One turning vector, and how many ticks it has turned:
The counts run from 0 to 383.
[-0.95  0.25  0.22 -1.08 -2.16  0.26  0.61 -0.31  0.37  1.23 -2.64 -0.58
 -0.44 -1.20  0.34 -1.61  0.12  0.67  0.02 -0.61 -3.87  0.44 -1.22 -1.34
  2.23  0.16 -3.17  0.16 -1.22 -1.26  1.90 -0.43  1.12 -0.57 -1.83 -0.83
  1.53 -0.67 -0.92  1.22 -1.39 -0.97 -1.55 -0.79  2.51 -0.79 -2.48 -1.04
 -1.91 -0.11 -0.69 -0.27  1.55] | 250
[-1.52  3.07  1.44  0.38  0.64  1.60  1.19  0.60 -1.56 -2.04  2.17 -1.08
 -2.07  0.92 -0.42  0.18  0.74 -0.84  0.42 -0.28 -1.92  1.28 -2.45  1.82
 -1.59 -0.31 -0.92 -1.33 -0.50  1.31 -0.65 -0.84 -0.97  0.46 -2.19  2.94
 -0.83  1.43 -3.24  0.25 -2.14 -0.18 -0.05  0.79  1.88 -0.82 -1.42  1.72
 -1.21 -1.59 -1.18 -0.08  1.09] | 316
[ 0.97 -1.34 -1.04  1.45 -1.60 -0.84  1.02  0.63 -1.13  1.36 -3.44 -0.76
  0.33 -0.37 -2.16  0.06  0.09  1.41 -1.21 -1.46 -1.19  0.45  1.61  0.37
  2.32  1.60 -2.48  1.43 -0.50 -0.29  1.66  2.57  0.24 -1.76 -1.20  1.25
 -0.10 -0.31 -0.12  2.35  1.01 -1.85 -0.10 -0.14  0.60 -0.13 -2.58 -2.46
 -2.10  1.21 -0.58 -0.55  0.04] | 248
[-0.54  2.18  0.76 -0.58  1.78  1.09  0.39  3.24 -0.41 -1.20  2.76  2.65
 -1.55 -0.53  1.76  0.14 -0.80  0.26 -0.08  2.54  0.64 -1.94  0.62  1.37
 -1.32 -3.09  2.36 -1.20  1.41  0.80  1.28  0.75 -0.51 -0.86  0.43  0.75
 -0.65  1.47 -0.42 -2.56 -1.58 -0.48 -1.78 -1.28  1.77 -0.87 -0.80  1.00
 -0.76 -0.79  1.91  0.41  0.24] | 35
[ 0.75 -0.49 -2.46 -1.50  0.27  2.48  0.04 -1.32 -0.89  0.69 -2.09  0.76
 -0.39  3.07  0.50  0.81  0.67 -0.61 -1.88  0.24  2.44  0.15 -1.40  3.52
 -1.84 -0.32 -0.82 -1.90 -0.48  1.73 -2.50 -0.44  0.75  0.16  1.23 -0.89
 -0.41  2.40 -1.26  1.21  0.79  0.58  1.02  0.53  1.24  0.95 -0.81  0.98
 -0.64  0.86 -0.39  0.70 -1.46] | 175
[ 1.09 -0.45 -0.46 -0.04 -1.93  1.43 -0.09 -2.02 -1.53 -0.77 -3.48  0.35
  0.76  4.94  1.17  0.89 -0.31  2.05  0.14  2.30  0.41 -0.13 -0.53  2.54
  2.14 -1.43  0.42  0.93 -0.68  0.64  0.67 -0.62 -0.02 -1.76  1.03  0.15
 -0.77  0.16 -0.86  0.66  0.42  0.29 -1.32  1.36 -0.78 -0.21 -1.99  0.59
  0.95 -1.92 -1.37  0.15 -1.59] | 166
[-0.77 -0.44  1.56  1.62 -0.05  0.55 -0.16  1.78 -2.67 -1.27 -0.83  0.45
 -0.87  3.19 -1.78  1.72  0.22 -0.50 -0.34  0.93 -0.79 -0.02  1.45 -0.08
  2.45  1.20  0.02  1.50 -1.34  2.69  1.89  1.33  0.04 -2.55 -0.55  2.12
 -1.66  1.13 -2.13  0.57  0.81 -1.65 -0.78 -0.17 -0.13  1.18 -2.12  1.33
 -1.36 -0.60 -1.28  0.61 -0.17] | 268
[ 2.12 -1.10 -3.79  0.58 -1.82  0.14  2.25 -0.86  0.60  2.13 -1.89  0.80
  0.33  0.22 -1.81  0.30 -0.12  0.22 -2.04 -1.17 -1.25 -0.25  1.44 -1.25
  0.51  1.46 -2.09 -0.57 -0.60  2.81 -0.36  1.08  0.96 -0.19  1.15 -2.01
  0.52  1.35  2.44  0.31  0.03 -0.36  1.35 -0.12  2.03  0.30 -1.82 -1.15
 -0.98  2.61  2.30 -1.49  0.48] | 192
[ 1.52  0.00 -0.27 -1.68 -1.46 -0.14 -0.30  0.52 -0.05  1.74 -1.10  1.77
  1.21 -1.26  3.27 -1.52 -1.79  1.46 -3.23 -1.83  2.97 -0.09  1.64  2.59
 -2.27 -0.14  0.72 -0.70  1.77 -2.18 -1.72  0.50 -1.28  0.53  0.03 -0.71
  1.16  0.13  2.04 -1.34  0.24 -0.06 -0.60 -0.42 -0.02 -1.01 -1.42 -0.46
 -0.20  0.93  0.68  0.53  1.25] | 98
[-0.51  1.12  1.08  1.29  0.20  0.14 -0.05  2.46  0.71  1.52  0.52 -0.52
 -0.42 -2.28  0.01 -0.69  0.48  0.10  0.15  0.55  0.24 -0.90  0.30  0.53
 -0.27 -1.77  1.26 -0.51 -1.13 -2.57  1.99  2.12 -0.10 -0.09 -1.50  1.53
  2.58  0.37 -0.43  0.31 -2.81  0.49 -2.45 -0.89  1.49 -2.03 -3.06 -2.31
  0.61  0.14  0.16  2.21  1.85] | 18
[-0.35  1.03 -3.16 -0.41 -0.86 -0.59  1.47  0.01  0.04 -2.33  0.31 -1.20
  0.19 -1.26 -1.18  1.19 -0.27  1.49 -1.26 -0.43 -1.79 -0.65 -1.05  0.62
 -2.31  0.53 -2.28  0.21 -0.54  0.39  1.30  0.44  2.91  0.87 -1.06  0.15
  1.00  2.71 -1.11  0.57 -2.24 -1.20  1.24 -0.43  3.73  1.92 -0.41 -0.65
 -0.51  1.72  2.63 -1.35 -0.34] | 238
[-0.24  2.12 -1.62 -1.15  0.73  0.17  2.38  1.97 -1.05 -0.14 -2.29  0.15
  0.00 -1.00  1.78 -0.57  1.40  1.01  1.16 -2.18 -1.34  0.98 -0.64  2.16
 -0.19 -0.22 -2.34 -1.20  0.37 -1.76  0.55  0.49 -0.95  0.08 -2.26  1.10
 -1.18 -0.66 -1.70 -0.15 -0.43 -3.26  1.51 -0.19  1.08 -1.64 -1.67 -0.77
 -2.95 -0.66  0.47 -0.95  0.37] | 296
[-1.26 -0.92  1.33 -0.46  0.01 -0.01 -2.02  2.03 -0.36  0.02 -2.39  1.60
 -1.73  0.81 -0.41 -0.02  1.71 -0.68 -0.60  1.02  1.46 -1.19  1.81  1.09
  1.76 -0.56  0.92 -1.56 -0.88  0.31  0.62  1.57  0.84 -1.62  0.86 -0.80
  0.42  0.61 -2.17  1.44  1.07 -3.08 -2.08 -2.33  0.14  1.40 -1.59 -0.84
 -1.37 -0.22 -1.37  2.80  1.05] | 265
[ 1.45  0.92 -2.20  0.62 -2.60  0.76  2.49 -3.06 -1.06  0.03 -0.65 -1.37
  1.11  1.34  0.84 -0.08 -1.97  2.66 -1.00  0.33 -3.66  0.76 -0.88 -1.53
  0.92  0.81 -1.84  1.70 -0.78  0.52  1.14 -1.63  0.82 -1.01 -0.69  0.38
  1.52  1.07  1.64 -0.97 -1.19  2.41 -0.24  2.24  0.43 -1.25 -1.25  0.90
  0.62  0.04  1.29 -2.30 -0.27] | 149
[-0.04 -0.35 -0.96  0.57 -3.16 -0.67 -0.64 -1.80  0.00  0.28 -2.10 -1.67
  1.36  0.07 -0.84  0.32 -0.58  1.69 -1.16  0.13 -1.44  0.03 -0.43 -0.86
  1.83  0.79 -0.99  1.81 -2.76 -0.60  1.89 -0.78  3.21 -1.15 -1.59 -1.17
  3.15  0.59 -1.01  1.81 -1.87  0.63 -2.19 -0.29  0.55  1.30 -2.10 -1.13
  1.25  0.57 -1.07  0.28  0.52] | 205
[ 0.35  2.45 -0.61  0.10 -0.08  2.12  2.74  1.90 -1.63 -0.23  1.02  0.07
  0.37 -2.01  3.10 -1.71 -2.77  0.68 -1.00 -1.93 -1.98  0.38 -0.57  2.09
 -2.31 -0.11 -1.18  0.16  0.32 -1.74 -0.32 -0.40 -2.10  0.34 -2.48  1.09
  0.09 -0.24  0.84 -2.41 -0.86  1.12  0.21  1.40  0.51 -2.93 -0.94  0.40
 -1.97 -0.35  1.12 -1.36  1.25] | 52
[-0.36  0.14  4.43 -1.00 -1.19  0.82  0.20  1.89 -0.82 -0.19 -0.63  1.06
 -0.78 -0.81  0.75 -1.14 -0.89  0.87 -1.95 -3.06 -0.94  0.91  2.37 -0.08
  1.49  1.27  0.66 -1.25  1.18  1.47 -1.20 -0.17 -1.00  0.26 -0.22  0.15
 -0.64 -0.99  0.19 -1.22  0.30 -2.96 -0.30 -2.61  1.42  0.38 -1.47  0.95
 -2.23 -0.60 -1.61 -0.31  2.14] | 330
[-1.30  1.16 -0.49  1.74  0.73 -0.13 -0.24  2.79 -0.74 -0.29 -0.37 -1.02
  0.04 -1.78  0.33 -0.38  0.57  1.08  0.14  0.16 -0.25 -0.45  0.64  2.46
  0.58 -0.62 -1.35  0.92  0.00 -3.01  2.20  2.56 -0.01 -0.95 -2.97  2.55
 -0.10  0.20 -3.11  1.73 -1.69 -1.72 -2.01  0.03  0.93 -2.16 -2.13 -1.64
 -1.45 -0.18 -0.41  1.02  0.89] | 304
[-0.18  1.14  0.99  0.92  0.99  0.64 -0.81  0.93 -0.80 -2.26  2.28  0.82
 -0.39  2.19  1.17  1.41  0.15  1.74  0.06  1.37  1.49 -0.04  0.95  3.08
  0.41 -1.25  3.82  0.38  1.56  0.74  0.31  0.45 -0.59 -0.41  0.32  3.25
 -0.73  1.13 -2.05 -1.42 -1.24 -0.54 -1.03 -0.45 -0.48 -0.13 -1.49  1.15
  1.22 -0.72  0.19  0.94 -0.73] | 365
[-0.56  0.95  1.03  2.33  0.65  1.31  1.65  1.47 -1.09 -0.28  0.05  0.86
 -2.05  0.78 -1.47  0.39  1.43 -0.51  2.33  1.65 -2.14 -0.02  0.16 -0.06
  2.97 -1.42 -0.57  0.04  0.53  1.14  1.34  1.85 -1.55 -1.68 -0.35  3.05
 -1.58 -0.35 -1.16 -0.46 -2.39 -0.61 -0.60  0.25  0.62 -1.70 -2.35 -0.09
 -2.08 -0.96  0.50 -0.01  0.60] | 312
[ 2.17 -0.54 -0.71  1.78 -1.91  1.41  1.20 -0.97 -0.51  2.36 -1.61 -0.69
  1.97  0.10  0.05 -1.12 -2.26  2.43 -0.24 -0.33 -0.24  0.81  1.47  0.82
  1.24 -0.29 -0.23  2.61  0.93 -1.55  0.51  1.73 -1.68 -1.26 -0.06  1.79
  0.41 -0.14  1.78 -0.24 -1.24  1.53 -0.65  2.39 -0.76 -3.28 -2.56 -1.96
  0.28  0.57  0.03 -0.72 -0.02] | 105
[-1.67  1.70  3.36 -0.53 -1.22 -0.52 -1.07  0.48 -0.08 -1.03 -0.41 -0.51
 -1.15 -0.62  1.46 -0.48  0.98  0.80  0.55  0.65 -1.81  0.11 -0.70  0.70
  2.07 -1.06  0.15 -0.90 -0.89 -1.32  1.99 -0.94  0.50 -0.82 -2.62 -0.14
  2.18 -0.67 -3.29  0.41 -1.91 -1.45 -2.76 -1.64  0.91  0.55 -2.49  0.10
  0.05 -2.67 -2.15  1.63  1.13] | 307
[ 0.02  0.71 -3.58 -0.73 -0.34 -1.00  1.32  0.59 -0.38 -1.43 -0.97 -0.12
  1.41 -0.70 -0.08  1.00 -1.51  2.48 -1.81 -0.21 -0.65  0.11 -0.64  2.81
 -1.94  0.94 -3.32  1.34  0.17 -0.63  0.84  0.56  1.82  0.30 -1.18  1.45
 -0.53  1.92 -2.43  1.51  0.04 -1.76  1.15  0.53  2.17  0.88 -1.21 -1.29
 -1.26  1.98  1.77 -1.12 -0.08] | 239
[ 0.53  1.07  0.53  0.40  0.35  2.82 -0.04  0.91 -0.29  3.15  0.90  0.27
 -1.28 -0.13  0.84 -1.20 -0.05 -1.90 -1.29 -0.67  2.05 -0.01  0.50  2.73
 -3.01 -0.77  0.13 -2.89 -1.29 -0.46 -2.23  0.85 -0.85  0.58  0.04 -0.05
  1.26  0.87  0.66  0.45 -1.83  2.12 -1.68  0.29  0.41 -2.40 -1.32 -1.05
 -0.78  0.75 -0.44  2.12  1.15] | 74
[ 1.74  0.80 -2.69 -1.11 -2.03  1.22  1.17 -2.51  0.89  2.77 -3.32  0.25
  0.55  0.09  1.21 -1.05 -0.29  0.95 -0.69 -1.44 -0.28  0.69 -1.62  1.06
 -0.45 -0.61 -1.64 -1.38 -0.52 -0.62 -0.27 -0.60  0.97  1.51  0.57 -2.45
  2.03  0.53  2.26  0.03 -2.23  0.68  0.60  0.68  2.21 -0.53 -1.81 -1.73
  0.74  1.06  1.10 -0.82 -0.25] | 152
[ 0.84  0.05  3.79 -0.43 -1.93  2.27 -0.03 -1.64 -0.54  0.70  0.66  0.72
  0.32  1.63 -0.35 -1.01 -1.69  1.09 -2.06 -2.37  0.19  1.27  0.37  1.48
 -1.34  1.50  1.25 -1.65  0.94  2.86 -3.19 -1.44 -1.86  1.15  1.19  1.19
  0.92  0.99  0.38 -0.97 -0.49  0.98  0.08 -0.40  1.19  0.41 -1.82  0.31
  0.96 -0.35 -1.79 -0.61  0.95] | 86
[ 0.44  1.15  1.94 -0.24 -0.41  0.91 -0.44 -0.34  0.42 -0.73  1.93  1.88
 -0.86  1.17  0.43  1.19 -0.51  0.80 -0.68  1.86  2.13 -0.75  0.90  1.51
 -0.89 -2.21  4.38 -1.89  0.36  1.20  0.00  0.55  0.05 -0.28  1.95  0.72
  0.84  1.58 -0.04 -1.56 -2.14  1.28 -2.54 -0.65  1.06  1.31 -1.07  0.24
  3.13 -0.67  1.06  1.74 -0.59] | 79
[ 0.55 -0.71  1.14  0.44 -1.67 -0.41  0.60  2.90 -1.23 -0.10 -1.39  1.20
 -0.74 -1.28 -0.36 -0.17 -0.08  1.29 -1.08 -2.20 -1.14  0.27  3.58 -1.19
  3.02  1.92 -0.61  0.54 -0.08  1.62  0.83  2.65 -0.80 -1.70  0.10  1.02
 -1.00 -0.91  1.26 -1.03  1.08 -3.26  0.04 -1.92  0.29 -0.40 -2.43 -0.49
 -2.68  0.67  0.46 -0.96  1.52] | 289
[-0.57 -0.34  0.27  0.00 -0.24  1.95  1.01  0.32 -1.47  0.68 -1.61  0.42
 -0.92  0.84 -1.99 -0.23  0.49 -0.41  0.69 -0.16 -1.33  1.23 -0.91  1.54
 -0.32  0.79 -3.11 -0.54  0.79  2.00 -1.52  1.63 -1.52 -0.77  0.30  2.46
 -2.42  1.21 -3.43  1.48 -0.90 -1.81  0.78 -0.03  2.34 -0.39 -2.29 -1.28
 -3.87 -0.23 -0.69 -0.78  0.74] | 272
[-0.03 -0.12  0.44 -0.46 -0.29  1.79 -0.91 -1.60 -0.73  1.05 -2.14  1.59
  0.52  2.28  2.46 -0.93 -0.77  2.24  0.07  3.42  2.19 -1.33 -0.17  3.71
 -0.41 -3.40  2.02  0.50  1.32 -2.01 -0.24  0.36 -0.96 -1.17  1.47  1.33
 -0.08  0.43 -1.09  0.07 -1.59  0.72 -1.34  0.49  0.11 -1.02 -1.57  0.00
  0.63 -0.86  0.23  1.72 -0.64] | 121
[ 1.37  0.74  0.04  0.94 -0.01 -0.56  0.36  2.32  1.19  1.37  0.12  1.06
 -0.64 -1.61  2.15 -0.42 -0.69  0.68 -1.16 -1.03  1.51 -0.94  2.50  0.08
  0.49 -1.50  2.54 -0.85 -0.18 -2.08  1.75  2.00 -1.13 -0.88  0.00 -0.85
  2.53 -0.73  3.10 -2.48 -0.99  0.29 -1.88 -1.36 -0.19 -1.06 -1.23 -1.29
  1.52  0.54  0.57  1.85  0.63] | 58
[ 0.46  1.31  0.34  1.53 -0.29 -0.49  0.64  2.29  0.78  0.41  1.68  0.62
  0.03 -1.69  2.35 -0.57 -1.16  1.75 -0.66  0.94  0.07 -1.33  1.20 -1.15
  1.45 -1.64  1.86  0.64  0.40 -2.52  2.70  1.32 -0.36 -1.33 -1.61  0.61
  2.45 -0.17  1.94 -2.01 -2.59  1.14 -2.77 -0.03  0.02 -1.61 -1.41 -0.79
  1.26 -0.75  1.62  0.85  1.28] | 59
[ 0.05  2.00  0.18 -0.15 -0.82  0.60  2.88  1.46  0.27  1.82 -0.92 -0.27
  0.06 -2.08 -0.03 -1.10  1.63 -0.12 -0.15 -4.32 -0.19  1.04 -0.49  1.16
 -0.27  0.22 -1.61 -2.70 -0.97 -0.30 -0.80  0.78 -1.65  1.49 -1.18  0.33
  1.35 -0.14  0.87 -0.48 -0.74 -2.07  2.06 -1.51  1.60 -1.37 -3.00 -2.12
  0.05 -0.14 -0.79  0.03  1.56] | 9
[ 0.99  0.88  2.05 -0.44 -0.12  1.28  1.60  0.63  0.21  0.59 -0.05  2.71
 -0.75  0.05  0.19 -0.61  0.19  0.41 -0.18 -2.44  0.83  1.46  1.43  0.37
  0.09 -0.26  1.87 -3.13  2.23  2.69 -2.21  0.72 -2.45  1.11  2.17 -0.07
 -0.60 -0.12  2.49 -2.11 -0.93 -0.96  0.77 -2.03  1.37  0.35 -1.51  0.16
 -0.33  0.27  0.59 -0.47  0.54] | 375
[ 0.09  1.39  1.49 -0.85  1.27  1.55  0.46  2.31 -0.71  0.59  0.63  1.79
 -1.36  0.24  1.14  0.12  0.92 -1.30 -0.22 -1.86  2.82  0.63  0.28  3.50
 -2.55 -1.52  1.62 -3.40  0.47  0.95 -1.43  1.04 -2.13  0.71  1.57  0.75
 -1.24  1.82 -0.40 -1.01 -0.48 -0.60  0.19 -1.62  1.57 -0.53 -1.82 -0.31
 -0.25 -0.38  0.25  1.48  0.72] | 33
[ 1.38  1.32  1.23  1.30  0.38  2.59  2.56  1.08 -2.88  0.58  0.15  0.76
 -1.73  3.77  1.88  0.67  0.32 -1.28  0.46 -1.00  0.43  0.33  0.97  0.43
  1.67 -0.36  1.00 -0.62 -1.62  1.45  0.19  0.97 -2.46 -2.13 -0.58  0.82
 -0.77 -0.40  1.83 -2.31 -0.38  0.84 -0.57  1.24 -2.35 -2.44 -2.19  1.46
  0.93 -1.58 -0.86  0.28 -0.25] | 69
[ 0.52 -0.07 -3.72  0.62  0.33  2.08  0.49  0.38 -0.83  1.88 -1.62  0.03
 -1.02  1.44 -1.04 -0.16  1.98 -1.98 -1.58  0.01  1.11  0.45 -0.57  2.01
 -1.45  0.55 -2.32 -1.58 -2.72  0.93 -0.43  1.53  1.19 -1.14 -0.23 -0.99
 -0.25  2.61 -1.17  3.37 -0.42  0.48 -0.48  0.68  1.60  0.27 -1.68 -1.32
 -1.13  1.64 -0.40  1.30  0.55] | 216
